Each row is where one point has got to under a steady rotation. How many steps took it there?
The counts run from 0 to 268.
[-19 -15 -11   7  11  -7   2  -9  26   5  -7  18  13 -21   9 -15 -19  -8
 -10 -14   0   1  11 -26   9   6  -7   4 -15 -21  -6  11   3]	198
[  2  18   4  11  -8  11   8  -1 -22   0 -15   1   0  31   4   7 -11  -2
   9   8 -20  -9  14  -9  23  21  15  18   1   2   0 -24  -4]	167
[-29 -11   2   8   4  -9   6  -7  26  -3 -12  17  13 -21   4 -15 -23   9
 -16  -3  -6   4   4 -19  13  11   5   2   7 -19  -4  18   1]	199
[ -6  -7  -1 -15 -20  -6   7  -9  -5   1   7 -32  -6   2  -6  -3  16  13
  36   9   2  -2  -1  12  -5  17  15   4  22 -16   4   0  -7]	241
[ -3  15  16   3  11  -1   0  -3  10  -3  -4   5   7  15  10 -25   5 -23
   9  13   1   9  10   0  18   1 -25 -21  -5   5  13 -12 -33]	151
[  4 -25  12 -18   0 -18  19  -1  18   9   5   7 -15 -11   4   3  -4   1
  -9  10  30  -3  -6  36   6  -2  -8   6  -8   2 -17  -1 -16]	259
[-26   9 -17   1  -4   5   6  10   3 -18 -10   1  -3 -11  -5 -25   8  12
   5  16 -17  17 -12   2  -7  23  26  -4   9  -6   0  21   0]	220
[ -2 -11  18 -19  -9 -24  31 -10   8   6   4   2 -14  -1   7   3  -8  11
  -6  24  20  -4 -10  33  -1   7   1  -3   1   0 -14   3 -17]	260
[  6  -6  18 -16 -17 -17  32  -8  -9  10   6  -7 -11   3   2  15 -11  18
   3  20  10  -9  -3  33  -9  17   8   2   4   2  -7   6 -12]	261
[-28   4  -2  12  10 -12  14  -9   8  -5  -7  17   3 -14   8 -21 -21  13
  -6   7  -6   4  -2 -17 -16  20   5  -4  -4 -22  10  25  -8]	206
[ -7   2  -1 -12 -13  13  -5   2   1  -2   9 -21 -17  -1 -14  -3  18  25
  29   2   0  -9  -9   8 -18   8   9   7  31 -19   9   0  -7]	235
[ -7  -8   9   6  -9 -16   7  -7  -4 -29  13 -29 -16   3  -6  -3  17  11
  12  11  10  -7  -8   2  12  -9  34   2  21  -3  -7  -5   7]	85
[ -7  -4 -41   1  17  12 -11  13  -1   6  -9   7  -5 -12   3 -16   6 -11
   8 -11  -1  13  -8   0 -28  15   4  14 -23 -13   2  10   6]	217
[ 10   5  -7  10  13  14  -8  13  -5   5 -12   9  -8  13  13   4  -5 -31
   4  -8  -3  -2  10  -2  16   3  -9  19 -18   3  -2 -36 -17]	163
[ -4  10   9  10  -5   8  20  11  -9  -4 -19  15  -3  21   0   5 -18   3
   4   7 -10 -16  14 -21  36  11   9  10   7  -7 -15 -12  -2]	173
[ -7 -12   7 -14 -21   2  26  -6   7  -3 -22   5  -3   2   6   1 -12  -5
  -1  15 -10   1   3  23  27  14   6  13   2  -1 -14 -22 -26]	10
[ -4  11  -4  11  12  21  -9 -15 -16 -14  -6  -2  -1   6 -15 -12  25   7
  -2   5 -14   3  -9  10 -18   8  36   9   8   5   6  13  11]	66
[ 10 -14   6   7  10 -13 -28  -7   8   9  25 -17   4   7  -3  -3  18   3
 -12  -7  31  -8   1  18   5 -13  -4  13   1  -5 -19  -3  10]	95
[ -3 -23  10 -16 -18  -7   7  -7   1   8   4 -17   5  -5 -19   1   5   7
  20   8   5  -6  14  27  13  18  17  22  23  -5  -4   1  -1]	248
[-12  14   9   8  -2   0  13   6   3 -14 -15   9 -11  16  19 -13  -4 -14
  -4  14  -8   3   0   2  32   7   8   4  -3   3 -11 -30 -23]	165
[  3  -1   0  -6  16  20 -14 -35   1  15  -4   9  15  -6  -4   2  11   8
 -16 -15  -6  -9   5 -17 -34  -3  -7   1 -14 -11  14  15   8]	47
[ -4  23  23  10  -4   8   0   0  -9 -10  -7   0 -11  19   0   4 -12  -7
   4  15 -22  -1   4   1  18  10   8   8  14   9  17 -32 -27]	160
[-10   5   9   1   8   9   6 -37  -8  -7  -6   2   7 -12 -12   0   1  10
  -5   2 -20  -6   1 -12 -31   5  20  -3   4  -4  25  17  -2]	52
[ -3  -3 -23 -12   5  25 -21  18   9   6   3  -3 -18   0  -7 -13  32  12
  18  -8  12  -2  -9  11 -26   6  -5   5  13 -16  -1   7   0]	230
[ 14  12  10   4   8  18 -28   6  -9  12  -1  -9  15  11 -19   6  -2 -19
  13  -3 -13   2  20  -6  12   3 -21   3   9  14  28 -11  -7]	148
[ 16   3  -7   5  -1 -21 -11  18   1  13  16  -5   6   4  15   0  -3  -6
 -25   8  19  17 -15  15  -3   2 -13 -12 -27  20 -14  12  11]	116
[  6  -2   0   4   4 -14   3  30   8  -7   4   6   3  -6  -4   3 -12  -3
 -14  12  12  13 -10  -1  16 -10 -20 -32 -12  26  -6  24   3]	124
[  6 -13  -9 -18  -6   5  13  -6   3  15 -16   8   0   2  18   0  -2 -26
   6   2   4  -1   8  21  10   8 -14  13 -23 -10  -6 -27 -23]	8
[-20 -11 -12   7  23   1 -16   0  26   6   0  28  -1 -22   2 -15 -13   0
 -21 -14  -2   6  -6  -8 -14   5 -10  12  -6 -16   4  15  -4]	204
[ -3  12  -3  11   4   3   9   9   8  -3 -18  19  -8  22  31 -15   4  -9
  -5   3  -1  -7   2 -13  31   8  -7  -1 -14  -9 -25 -23  -9]	171
[ -6   0  -5   5  -1   7 -22   1  12   9  -3   1   0  -9   8  19 -17   8
 -18 -26 -13 -10   2 -33  -3   0   1  26   2 -18  -7 -20  10]	189
[ 14 -15  -2   1   9 -28 -14  10   4   8  24  -6  -4  -7   3  14 -17 -10
 -23  -2  23   6 -10  20  -6  -7  -6   9 -24  16 -10   0   2]	109
[ -4 -20  -3 -18 -14 -18  14 -11  12   5   6 -20   4  -2   8 -22  20   3
  23  13  19   3   0  21   7  16   2   1   6 -18 -14  -2  -9]	246
[ -1  -6  -2  10   7  -5  23  -4 -13 -28   4  -9 -20   3 -13  -4  18   5
  28   8  13 -12   1  -3   4 -13  32  -6   9  -7  -2  11   5]	78
[-14 -14   2 -18 -16 -12  13  -6  13 -12   5 -24 -13  -9  -2 -18  18  10
  29  13  11   3  -9  13   4  10  14  -2  24 -18  -1  -3 -15]	240
[-19  10   3  12   1   2  -6 -18   1  14  -2   9  16  -2   0  -6 -22  23
 -11  -2 -15  -6   8 -18 -15  24   9  11  10 -19  10  22   6]	201
[  5  27  15  12  -1  16  -9  -1 -18   4  -4  -4  -5  30   7   6  -5  -4
   4   5 -19  -9   9   0   4  15   4  17   3   7  12 -32 -20]	161
[  2 -12  -7  -8  24  16  -6 -27   9   6  -7  17  12 -17  -6  -1   6  -9
 -14 -17   3  -6   4 -16 -24 -12  -9  -5 -19  -9   7  16   4]	48
[  5 -17  11  12   3 -37   7 -13   7   2  21 -15   7   9   5 -10   7  -1
   3  11  35 -10   6  11  13  -8   0  -8  -8  -9 -16  14   3]	97
[  0 -20  -1 -16 -13   1  23  -4  12   4 -19   9  -3  -4  10   0  -8 -20
   1   8   0   0   5  23  25   8  -4   9 -12  -3 -10 -25 -28]	9
